In the data rows, zero lies at 4.5, halfway between 4 and 5.
Some points:
[4 6 6 4 0 7 2 2 2 4 6 5 5 7 7 5 4 3 4 4 3 3 3 5 5 3 8 3 3 5 5 5 2 4 4 5 3 6 2 5 5 8 5 3 4 4 5 2 8 5 6 6 4 4 4 3 6 5 0 2 3 4 6 4]
[4 6 7 4 8 6 5 8 6 6 2 2 4 4 5 8 4 6 5 5 5 7 3 1 7 2 7 3 6 6 5 5 5 2 3 4 3 4 3 6 5 4 3 4 6 8 4 6 3 5 7 4 3 6 3 2 3 5 3 6 3 5 4 2]
[4 4 6 4 7 4 6 5 4 0 4 4 5 5 5 6 5 5 6 3 2 6 8 6 5 5 6 9 3 5 6 3 3 1 5 4 6 5 4 6 4 3 4 6 2 7 4 1 7 2 4 4 6 3 7 7 4 3 5 2 3 3 5 5]
[5 3 7 6 5 7 6 9 1 8 4 7 5 5 6 0 3 3 6 6 8 5 3 4 5 7 5 6 3 4 5 6 4 5 5 4 4 4 4 5 5 2 4 3 7 4 5 1 2 5 4 6 6 6 7 6 4 4 4 3 4 5 4 6]
[6 8 2 4 6 4 2 7 7 2 4 5 3 6 6 2 5 7 5 5 1 4 5 4 3 4 4 4 2 2 2 3 6 5 6 4 5 3 6 4 3 5 2 6 6 2 5 8 3 6 6 7 6 5 6 5 4 5 3 2 5 2 7 3]
[6 6 4 4 3 6 4 4 4 3 2 3 4 7 3 3 2 7 5 3 7 3 7 5 5 5 4 4 9 4 3 6 4 4 4 7 4 4 4 4 4 4 5 1 5 6 2 5 5 3 7 2 5 5 6 5 4 7 5 1 7 4 2 8]
[4 4 6 5 3 6 5 4 5 2 5 4 5 5 5 5 3 4 2 4 4 4 5 7 7 5 2 5 3 4 6 1 6 8 3 5 2 4 1 3 5 3 6 4 4 6 4 6 2 6 8 5 2 6 5 5 4 0 8 5 2 2 3 4]
[4 6 4 5 6 2 2 3 5 6 5 6 5 3 4 4 5 5 4 2 4 4 5 2 5 6 4 6 5 6 6 7 3 6 5 3 5 7 8 1 3 6 2 3 4 6 4 4 4 7 7 5 5 5 7 8 8 6 4 7 2 3 3 4]
[5 5 7 5 6 6 1 1 3 3 3 7 6 4 7 6 4 3 7 5 6 6 5 1 4 7 2 4 4 5 1 3 3 6 3 3 4 4 4 3 8 3 2 4 3 1 5 6 5 2 5 4 5 5 3 3 5 6 8 5 5 5 7 5]
[7 7 3 6 3 6 7 4 9 6 6 3 4 5 6 3 6 6 6 4 7 6 5 1 2 5 6 6 3 7 5 4 4 7 0 4 7 3 4 3 4 5 8 6 3 2 3 4 6 5 5 4 7 4 5 4 4 2 3 7 5 7 4 4]
[7 0 2 4 5 6 5 6 3 6 4 4 6 1 4 3 3 5 5 1 4 5 4 2 5 2 3 1 4 3 7 1 6 1 5 2 5 5 5 1 3 6 6 2 3 2 5 4 6 3 5 5 4 5 3 4 4 4 3 2 6 3 1 4]
[1 6 5 7 6 4 6 4 1 7 6 5 6 5 4 5 8 8 5 4 5 4 4 7 5 5 4 4 6 4 2 2 5 3 7 5 7 6 7 7 5 3 6 4 4 3 3 5 4 4 9 3 6 5 3 1 6 1 2 6 4 4 4 5]
[7 5 6 4 7 2 6 3 1 4 4 6 5 4 3 6 4 6 4 6 5 9 3 6 4 3 5 3 2 5 5 3 4 8 5 8 2 4 5 1 4 4 5 4 4 7 5 7 6 5 3 3 5 3 5 7 4 5 2 5 6 4 5 7]
[7 4 4 4 5 2 8 4 4 3 4 7 3 5 7 8 7 5 5 4 5 3 6 5 6 5 2 7 7 4 5 5 6 6 3 6 5 5 1 5 4 7 3 5 9 2 7 4 6 5 3 4 5 8 5 4 5 5 3 5 5 6 4 3]
[3 3 3 5 6 5 7 3 3 3 9 5 4 8 1 5 2 3 4 6 5 4 3 3 3 5 2 1 6 5 5 4 3 1 5 4 5 3 4 4 3 8 3 5 3 5 6 4 2 5 6 6 4 4 7 4 3 5 5 6 5 8 6 5]
[2 4 6 3 4 3 3 4 4 5 8 4 4 4 7 3 5 2 3 5 4 4 5 4 5 5 5 5 7 6 1 7 7 4 5 4 6 3 2 3 4 3 1 4 3 7 5 6 5 6 1 4 7 4 5 4 3 0 3 3 7 4 1 4]
[4 5 7 4 4 5 5 4 7 9 3 4 6 3 2 4 7 4 4 6 3 5 7 2 5 4 4 6 6 3 6 3 3 7 6 5 1 6 5 6 2 4 3 5 4 4 7 4 5 8 4 1 4 3 5 3 3 3 6 1 6 5 8 3]
[5 6 7 3 3 5 5 4 7 5 5 4 5 4 5 2 3 3 1 4 4 5 7 6 5 2 3 4 3 7 7 5 7 4 6 6 4 4 7 5 5 2 3 8 5 2 4 4 4 1 4 4 5 6 6 0 7 7 3 6 4 5 4 6]
[8 7 3 5 4 5 5 7 1 6 3 1 7 6 3 4 5 4 2 4 1 4 6 6 5 6 5 3 5 4 5 9 2 6 5 3 6 3 3 3 4 3 5 7 2 4 5 4 5 3 4 6 3 6 1 6 3 4 5 7 5 6 6 4]
[4 4 4 4 3 3 2 6 1 4 5 4 3 4 6 3 0 6 8 4 4 6 6 1 3 4 5 3 6 2 6 5 6 5 7 8 7 5 5 6 4 6 6 5 7 4 4 5 6 5 3 5 3 3 4 4 7 2 8 6 2 5 5 3]
[2 6 2 4 7 5 6 1 4 3 4 2 4 2 4 2 3 4 3 6 4 5 4 4 6 3 5 6 5 2 3 3 6 4 2 6 2 5 4 7 6 2 5 4 4 2 7 2 4 6 5 6 4 3 3 9 7 7 4 6 6 5 3 1]
[5 3 2 3 5 2 5 6 6 2 3 5 4 4 4 2 6 6 4 4 6 2 2 6 4 3 5 2 2 7 5 7 2 3 0 5 3 6 6 7 4 2 2 3 3 3 6 5 6 6 4 3 4 5 5 2 7 1 7 5 3 6 6 6]
[1 3 6 7 4 4 2 5 4 6 5 4 4 3 5 7 4 8 1 4 5 5 6 5 2 2 5 5 4 3 7 7 8 6 2 3 5 4 5 6 5 6 5 3 2 3 3 6 4 3 3 7 7 5 6 6 1 6 6 3 4 5 7 4]
[4 4 7 4 5 5 8 7 7 5 4 2 4 3 5 5 5 4 5 2 6 3 5 6 5 5 2 1 1 4 0 6 3 5 7 6 4 5 2 5 5 9 6 4 3 4 4 4 5 5 3 3 5 2 6 4 6 7 6 7 4 2 5 3]
[2 4 5 2 4 3 4 5 5 1 4 8 4 4 3 3 5 2 5 3 6 4 7 3 6 1 5 4 6 4 6 5 0 7 4 3 4 3 5 7 5 6 8 5 5 5 4 5 2 4 3 5 7 5 1 5 4 4 2 6 5 2 5 5]
[5 4 6 4 5 6 4 7 6 3 5 5 5 2 6 6 3 5 1 8 4 5 2 7 4 6 4 7 7 5 6 3 2 3 4 3 6 2 7 3 7 6 7 5 5 5 3 4 5 8 4 3 5 5 2 4 8 6 5 3 7 4 7 4]
[4 3 5 6 5 5 3 4 7 4 5 4 4 5 5 6 7 3 5 7 5 5 2 5 4 5 6 5 4 3 6 7 5 3 9 5 2 5 5 4 4 7 5 4 6 3 4 6 4 0 5 0 4 5 4 9 4 2 5 5 5 6 2 4]
[6 7 3 5 5 3 4 5 4 7 6 4 3 5 3 5 5 4 5 4 6 1 6 4 2 5 5 6 5 5 4 2 5 3 3 6 0 7 5 1 6 5 5 6 5 6 4 4 3 1 0 7 4 4 2 3 5 4 6 3 2 3 4 3]
[3 5 5 6 3 4 8 4 6 3 4 5 3 7 2 6 2 4 6 6 3 5 2 4 4 4 5 6 2 4 4 7 3 7 5 4 7 6 7 4 4 4 3 4 4 5 5 4 5 5 5 5 7 5 1 2 3 7 7 2 4 3 0 3]
[7 6 5 4 2 3 5 1 6 6 4 7 5 5 4 5 7 5 5 7 4 6 8 5 4 4 7 2 2 5 5 5 7 1 5 2 6 3 3 6 4 5 4 1 7 6 3 2 2 6 4 6 2 4 2 5 5 4 7 5 6 3 5 7]
[4 5 5 7 3 4 3 3 5 5 5 3 5 2 5 4 5 6 7 3 7 2 3 6 3 6 5 5 4 3 7 2 4 4 7 3 8 5 1 5 4 4 3 6 2 7 8 8 3 6 3 5 3 4 3 5 6 8 3 4 4 7 4 8]
[6 1 2 2 3 6 3 3 6 9 5 6 4 6 2 5 4 6 5 7 2 5 4 5 6 5 4 5 7 7 4 3 3 6 4 5 7 4 3 7 7 4 4 5 5 3 4 6 4 4 2 4 4 5 6 6 5 6 4 6 2 2 3 4]
[5 4 2 5 3 3 1 8 3 4 6 3 7 6 6 5 7 1 4 4 5 5 4 4 6 2 5 7 3 4 3 2 5 4 4 4 5 3 7 4 6 3 6 4 6 5 6 4 6 7 4 2 2 3 7 4 1 8 7 7 4 6 3 6]
[5 0 6 3 4 4 6 3 4 5 2 3 4 5 4 6 3 4 6 3 5 2 2 4 5 3 8 6 5 2 1 4 6 7 4 4 7 6 7 2 4 4 4 7 5 4 3 3 1 4 5 5 1 5 6 4 5 3 3 4 6 6 7 5]
[3 5 2 4 5 4 5 3 7 6 5 5 2 2 6 5 3 3 6 3 4 3 2 5 4 4 1 4 5 6 3 6 5 5 6 5 4 4 5 5 4 1 8 5 7 8 5 3 8 3 7 7 5 5 4 6 2 5 5 3 3 5 8 7]
[5 3 4 4 5 4 1 5 6 3 2 5 6 4 2 3 6 2 6 7 6 7 4 8 3 9 4 2 7 3 6 6 8 6 3 4 3 7 5 6 5 5 5 6 5 6 5 3 6 4 6 7 5 1 6 1 4 4 2 6 6 4 3 3]
These points spread out most along one direction. Where along it does each point below lie, from 0 to 99? The average is 50, and the first point in the table lies past the average. One standard deviation of the points above along it is 16.
[4 5 5 7 3 4 3 3 5 5 5 3 5 2 5 4 5 6 7 3 7 2 3 6 3 6 5 5 4 3 7 2 4 4 7 3 8 5 1 5 4 4 3 6 2 7 8 8 3 6 3 5 3 4 3 5 6 8 3 4 4 7 4 8] 77
[6 7 3 5 5 3 4 5 4 7 6 4 3 5 3 5 5 4 5 4 6 1 6 4 2 5 5 6 5 5 4 2 5 3 3 6 0 7 5 1 6 5 5 6 5 6 4 4 3 1 0 7 4 4 2 3 5 4 6 3 2 3 4 3] 52
[4 4 6 4 7 4 6 5 4 0 4 4 5 5 5 6 5 5 6 3 2 6 8 6 5 5 6 9 3 5 6 3 3 1 5 4 6 5 4 6 4 3 4 6 2 7 4 1 7 2 4 4 6 3 7 7 4 3 5 2 3 3 5 5] 46
[6 1 2 2 3 6 3 3 6 9 5 6 4 6 2 5 4 6 5 7 2 5 4 5 6 5 4 5 7 7 4 3 3 6 4 5 7 4 3 7 7 4 4 5 5 3 4 6 4 4 2 4 4 5 6 6 5 6 4 6 2 2 3 4] 44
[3 3 3 5 6 5 7 3 3 3 9 5 4 8 1 5 2 3 4 6 5 4 3 3 3 5 2 1 6 5 5 4 3 1 5 4 5 3 4 4 3 8 3 5 3 5 6 4 2 5 6 6 4 4 7 4 3 5 5 6 5 8 6 5] 78
[5 3 7 6 5 7 6 9 1 8 4 7 5 5 6 0 3 3 6 6 8 5 3 4 5 7 5 6 3 4 5 6 4 5 5 4 4 4 4 5 5 2 4 3 7 4 5 1 2 5 4 6 6 6 7 6 4 4 4 3 4 5 4 6] 64
[5 3 2 3 5 2 5 6 6 2 3 5 4 4 4 2 6 6 4 4 6 2 2 6 4 3 5 2 2 7 5 7 2 3 0 5 3 6 6 7 4 2 2 3 3 3 6 5 6 6 4 3 4 5 5 2 7 1 7 5 3 6 6 6] 25
[1 6 5 7 6 4 6 4 1 7 6 5 6 5 4 5 8 8 5 4 5 4 4 7 5 5 4 4 6 4 2 2 5 3 7 5 7 6 7 7 5 3 6 4 4 3 3 5 4 4 9 3 6 5 3 1 6 1 2 6 4 4 4 5] 61
[7 4 4 4 5 2 8 4 4 3 4 7 3 5 7 8 7 5 5 4 5 3 6 5 6 5 2 7 7 4 5 5 6 6 3 6 5 5 1 5 4 7 3 5 9 2 7 4 6 5 3 4 5 8 5 4 5 5 3 5 5 6 4 3] 33
[7 6 5 4 2 3 5 1 6 6 4 7 5 5 4 5 7 5 5 7 4 6 8 5 4 4 7 2 2 5 5 5 7 1 5 2 6 3 3 6 4 5 4 1 7 6 3 2 2 6 4 6 2 4 2 5 5 4 7 5 6 3 5 7] 54
[2 4 5 2 4 3 4 5 5 1 4 8 4 4 3 3 5 2 5 3 6 4 7 3 6 1 5 4 6 4 6 5 0 7 4 3 4 3 5 7 5 6 8 5 5 5 4 5 2 4 3 5 7 5 1 5 4 4 2 6 5 2 5 5] 34
[4 6 7 4 8 6 5 8 6 6 2 2 4 4 5 8 4 6 5 5 5 7 3 1 7 2 7 3 6 6 5 5 5 2 3 4 3 4 3 6 5 4 3 4 6 8 4 6 3 5 7 4 3 6 3 2 3 5 3 6 3 5 4 2] 45
